Named moves (each a turn or a mirror), then the moves between two rows, first move first; the first pair answered:
Bosik:
[ -6.8 -12.2  14.0  15.4  22.3   3.1 -19.7   0.2 -25.5   6.6  21.1  -5.0
  18.1   3.0  -0.3  11.9  -5.7 -15.6  -6.9 -11.5   1.0   9.8   1.2   4.7
  -4.8  -9.0  12.2  -4.1  -9.8  -4.5 -10.1  12.1 -14.5 -30.3]  ->  [ -4.1 -12.2  26.1  16.1  17.3  -7.8  -9.5   6.6 -27.1   4.6  23.0   2.0
  11.3  12.7  -3.9   3.0 -15.7 -24.8  -3.6  -6.7  10.1   5.8   8.1  -2.4
  -0.9  -7.2   8.3 -12.9 -16.1  -4.3  -9.1  17.1  -9.1  -8.1]
[ 12.0 -11.2   3.7   5.6 -17.5 -14.5  11.1  13.7 -16.8   1.7  -0.3  -3.8
   0.6  12.2  -3.5 -15.0 -12.3 -12.6   3.9   7.6   2.3   1.8  -0.8   5.5
  -3.3  10.4   0.9   1.4  -2.4  -3.6  -9.6   4.3   6.7  11.1]  ->  [  6.7 -10.6 -12.8   4.2 -10.3   0.7  -4.6   4.0 -17.7   7.0  -4.1 -14.4
   8.8   0.6  -0.7  -3.4   2.7   0.3   0.4  -0.8 -11.9   7.2 -10.7  13.6
  -7.5  10.5   4.6  13.8   9.9  -5.8  -8.1  -2.0  -4.4 -17.4]
[ 11.8   1.9   7.4   5.6 -13.3 -36.9  -2.0  34.1  -0.7   4.7  -7.4  -0.7
  36.8  15.4  -1.9   2.0  -9.9 -22.0  12.9  18.1 -26.2  16.0   4.8  28.3
  20.2  27.0  26.3  -3.9  17.8   1.1 -18.9  -7.2  -3.9   0.6]  ->  [  7.2   1.9   0.1   6.8 -10.5 -31.2  -9.7  30.4  -0.5   5.7  -8.3  -3.7
  39.6  11.7   0.2   6.6  -3.2 -16.6  10.3  13.6 -32.3  15.5   0.6  31.0
  21.7  24.5  25.4  -0.5  22.7  -0.4 -17.2  -7.5  -8.4 -13.1]
[  3.5  -4.3  -4.9  -1.4   8.1  16.0  -7.2 -16.2  -5.0   7.8  17.5 -21.0
  21.0 -11.1  -1.2  -2.2  -1.7   1.2 -18.2 -17.0   9.3   8.2  -4.5   4.5
   4.8 -21.4   5.0   6.6  25.0  -0.3  -3.6 -12.9 -12.1 -24.4]  ->  [  7.8  -5.4  19.5   3.0  -1.4  -6.4  14.6  -2.5  -4.7   4.0  21.2  -3.6
   9.7   6.7  -7.8 -17.3 -19.8 -17.4 -14.2  -5.2  30.4   3.7  12.2  -5.9
   8.6 -15.5  -0.7 -10.3   9.4   4.0  -3.5  -4.8   5.5  20.3]
Nisos:
[  1.9  -2.8  14.5  10.6 -17.1 -26.7   5.8  34.9 -11.1  12.1  -7.8 -10.0
  24.2   4.9  -5.4   7.6  -8.6 -33.8  -3.7   2.3 -27.5  17.3  11.1  16.8
  20.7  17.1   4.1 -23.8   5.5   7.1 -14.4  -6.3  12.9 -10.7]  ->  [-20.0   6.4 -16.2   3.7   6.7  23.2 -20.3   6.8   9.0  12.6 -12.5 -12.1
  17.5 -19.2   6.8  15.7  10.8  -1.7  -7.6 -22.2 -28.3   9.2   5.9   9.5
  23.7   9.6  -1.8 -15.1   8.6  -0.3   4.3 -15.7   6.6 -46.2]
[ -2.8   5.0  23.3  -7.9 -19.5  -6.4  12.7   7.3  -2.2  12.2  -0.2   1.0
   2.8  19.4 -17.3 -12.2 -17.4  11.2  26.7 -15.5   2.0   3.7  -1.8  -7.0
  -5.1  15.7   6.9  -9.5  -0.7   0.6  -2.9   1.3  -0.9  14.4]  ->  [-15.2   9.2   6.8 -11.0  -6.9  19.5  -0.8  -5.5   9.0  16.1  -4.8   2.0
  -0.6   4.7 -10.3  -5.0  -9.0  28.8  24.1 -29.9   2.1   2.1  -4.7  -9.6
  -4.8  10.0   4.5  -4.1   0.6  -3.4   6.5  -4.2  -4.0  -5.5]
[ -0.7   1.0  20.5  12.3  -4.7 -33.8   5.7  29.9   8.4  14.4 -14.7 -29.5
  24.2   7.4 -10.8  -4.9  -8.7 -23.3 -12.9   2.0 -10.6  34.6   5.9  16.3
  14.4  17.3  -7.1 -20.7  24.8 -11.5 -19.4   4.2   5.8 -21.6]  ->  [-19.0   6.9  -7.7   8.4  16.1   6.0 -16.2   8.1  23.6  14.5 -18.5 -31.1
  18.6 -15.4  -2.5   3.3   8.1   2.5 -15.7 -20.7  -9.5  28.6   1.7  12.2
  15.8   8.1 -12.4 -16.2  23.0 -14.4  -4.7  -5.0   0.3 -53.2]
[ 15.5 -11.3  22.0  -0.7  -2.4 -21.5  12.6  21.6  -7.0 -12.6   3.6  -9.9
  -1.8  14.2  -4.9   1.7 -15.4 -22.0   4.7   8.8  -5.8   6.3  -6.9   6.1
  -1.9  -9.0  -9.2  -1.7  -1.6   0.6 -10.0   2.8  14.4  21.3]  ->  [ -6.5  -0.6  -7.5  -7.5  23.3  30.4 -12.0  -6.4  13.5 -11.7   0.1 -11.1
 -11.9 -10.6   5.7  13.1   3.3  12.7  -1.8 -20.0  -4.8  -0.3  -9.4  -2.4
  -0.3 -17.3 -16.3   5.8  -1.4  -3.3   9.1  -5.8   8.7 -15.4]
telud:
[-24.3  -2.9 -24.1  -8.8  -1.9  15.0  -2.7 -27.3   1.2  -5.2 -26.1  14.8
 -38.3  28.6  -0.9   7.3  10.1  16.8   9.8   1.2  -4.9 -17.1  -4.7 -15.1
  16.2 -21.9  -4.4  -9.3 -17.2  -9.4   1.9   4.7   7.2   1.6]  ->  [-23.0  -7.0 -26.3  -7.5  -2.3  15.5  -7.5 -28.6  -3.5  -5.4 -24.1   8.0
 -33.1  26.9  -2.2   8.6  14.7  20.1   7.3  -1.5 -12.8 -13.9 -12.5  -9.1
  13.7 -22.6  -2.9  -1.4 -13.3  -9.6   1.1   2.5   1.3  -9.2]
[  5.9   0.3   7.9  16.5   5.7 -40.5  29.8 -15.6 -20.0   6.5  10.0  -9.7
  -8.1   5.1 -15.4 -12.1   1.0  -1.4  11.1   4.4   3.1  -4.8  16.3  -8.1
   2.5 -44.6  -4.3 -11.9   4.5  10.1  -6.4  15.9   0.8   2.6]  ->  [ -1.8   9.6   0.5  12.2   3.7 -31.5  30.7 -16.9 -16.3   4.0  16.7   0.3
 -17.5   1.7  -4.7 -17.3  -3.6   0.7  12.9   0.4  13.8 -11.0  20.0 -16.3
  -4.5 -36.8  -3.0 -12.9  -0.8  11.3   7.7  21.8  -0.7  16.3]
[-13.3   3.7  -5.5   1.4  -1.2  -4.0 -25.5  -6.4  -2.8  10.7 -14.9 -22.1
  39.9 -10.2 -11.6   9.0 -11.0  -6.1  -2.3  -6.8 -19.9   2.9   4.0   7.4
   2.3  11.0   5.0  -1.0  19.2 -18.7 -15.2   1.2   1.9 -29.9]  ->  [-17.1   7.7   9.1   3.7  -2.2  -9.5 -19.8   3.8   6.2  11.5 -17.0 -12.5
  35.0  -3.7 -15.8   3.3 -21.7 -16.6  -3.5  -8.0 -11.5   0.1  25.1   1.3
  12.3  16.6   3.6 -19.9   8.6 -17.4 -15.8   1.3  16.7 -11.2]
Then:
Each pair is 2 to 3 moves apart.
[  9.0  -1.8  20.7 -12.1  10.2 -15.5  12.2  -0.3   3.9 -21.2   5.9   4.3
 -14.8  26.0  -9.3 -12.5  -6.1  -5.9   0.5  -1.1  23.9 -22.9  51.6 -21.5
  28.0  -8.8 -21.0 -25.1 -16.0  -0.6   8.9   9.6  22.6  47.4]  ->  [ 35.2 -15.9  22.3  -6.0 -12.7 -48.7   6.1  21.9 -26.8 -13.4   2.6 -21.8
  21.6  30.5 -15.3   0.4   0.4 -24.6  -1.0  21.7 -17.8   1.2  18.7  12.9
  17.7   1.1   3.0  -3.8  10.7  -1.2 -24.9   9.7   0.3  22.6] : Bosik, Nisos
[-20.9  17.8  -9.6  -1.7  11.7  33.4  -9.0 -15.5   9.2  10.4 -10.4  -1.8
   2.4 -11.8   9.0  11.3   0.8  -6.1 -10.5 -11.8 -13.8  -0.6  14.1  -8.7
  14.1   4.9   0.9 -10.7   3.2   4.8  16.5  -7.4  20.2 -21.8]  ->  [-10.1  24.6 -20.1  -7.5  -7.2  18.5  -0.8  -6.5  -6.2   9.5  13.6   8.7
  -1.7 -11.2  33.8  -2.7  -2.0 -16.7  -1.6   8.4  -3.4   0.7 -11.5  -8.5
 -17.5  16.5  15.4  11.9   5.2   1.3  22.5   3.2   0.8  11.5] : Nisos, telud, telud
[ -4.1   0.9  15.6   2.0   7.3  -7.6  13.2   9.2   7.5  -0.5 -12.6  16.2
 -21.1  13.9 -14.0 -13.4 -14.3  -8.2  -1.6  -9.5  18.3  -5.9  21.6 -18.1
   6.6  -5.8 -15.4 -17.8 -19.0   7.1   3.4  -1.9  21.6  20.4]  ->  [  0.5   8.4   1.1  -4.3  -1.9  -4.5  13.8   6.0   0.0  -2.8   8.1  24.8
 -28.8   9.0   4.1 -21.4 -11.2  -7.4   6.6  -1.7  27.9  -7.5   3.7 -21.7
 -16.0   2.5  -6.9  -0.9 -18.3   4.2  12.2   4.2   6.0  37.9] : telud, Nisos
[ 14.5  16.4 -17.4  10.5 -14.1 -14.8  -1.2  24.6 -19.0   1.3  25.7  14.7
   0.1   3.4  15.7 -12.6  -3.6 -24.2  10.5  23.7   6.5   8.6  -5.4   3.0
 -15.0  43.5  11.3   6.6   9.3  -2.0  13.8  12.5  -4.1  29.5]  ->  [ 18.3  -6.2  -2.3  19.7   3.9 -17.2 -12.8  15.4 -12.2   6.2 -11.8 -21.2
  21.7   9.0 -22.7  12.4  10.1 -15.0  -5.0  12.1 -27.3  16.1   2.8  24.3
  18.2  17.6  -2.5  -3.2  22.4   0.4 -14.8  -6.9   3.6 -34.5] : Nisos, telud, telud
[  8.3 -17.5  18.5   7.1  -5.9 -21.6 -14.2  29.1 -18.6  15.0   0.9 -25.9
  17.9  20.7 -11.9  13.7  -2.0 -10.1 -13.4   8.3 -19.3   5.1   0.6  29.4
   0.8  -0.3  25.8   6.7   7.3  18.6 -14.0   3.7   5.4 -23.4]  ->  [-22.0   2.3  -3.7   0.5  18.9  30.9 -31.4   6.7  12.9  15.9  -1.5 -14.5
  -0.9  -1.3  -1.4  20.5   5.0  17.5 -17.0 -21.4  -6.5 -11.1  21.8   8.2
  12.0  -1.9  13.4  -5.8  -4.2  13.6  13.9  -3.0  14.3 -36.8] : telud, Nisos, telud
[  3.6   4.4   3.1   0.6 -12.7 -12.4  20.4   6.2  -6.9  14.2  -5.1  -1.7
  10.2  14.3  -0.5   3.5  -4.1 -16.4   3.9  24.1 -17.3  -7.9   5.3   3.8
 -19.8   6.3  24.5  -1.9 -11.0   7.7   1.1   4.6  -0.4  20.9]  ->  [ -8.5  15.3 -18.1  -7.1   2.0  20.7  13.7 -16.9   3.5  13.5   1.7   5.4
  -4.1   1.3  10.5   2.2   7.0   5.1   3.9   9.0  -4.7 -15.1  -3.8  -6.8
 -27.7  -0.5  17.4   9.5 -16.7   4.5  18.3   2.9  -6.9  13.2] : Nisos, Bosik, telud
[ 16.1 -31.5  18.1  -9.7 -12.7 -41.9  39.4  13.7 -16.4 -16.0  -6.3  20.8
 -14.6  32.4 -15.7  -5.1  -3.2 -26.4  -8.9  18.8  21.8   0.6  -6.4  12.8
   7.5 -22.7  -3.8 -11.1  -6.8  -0.8 -22.3  12.7   9.7  27.1]  ->  [ 20.5 -33.8  -9.3  -8.9 -10.6 -26.8  11.4   7.2 -22.6  -9.6 -12.6  -7.9
  14.3  14.0  -9.9  14.0  19.3 -13.4 -14.7  10.8 -14.6  13.4 -37.7  35.5
  -1.1 -24.9   9.7  16.5  18.2  -6.9 -33.1   2.9 -16.4 -31.6] : Bosik, Nisos
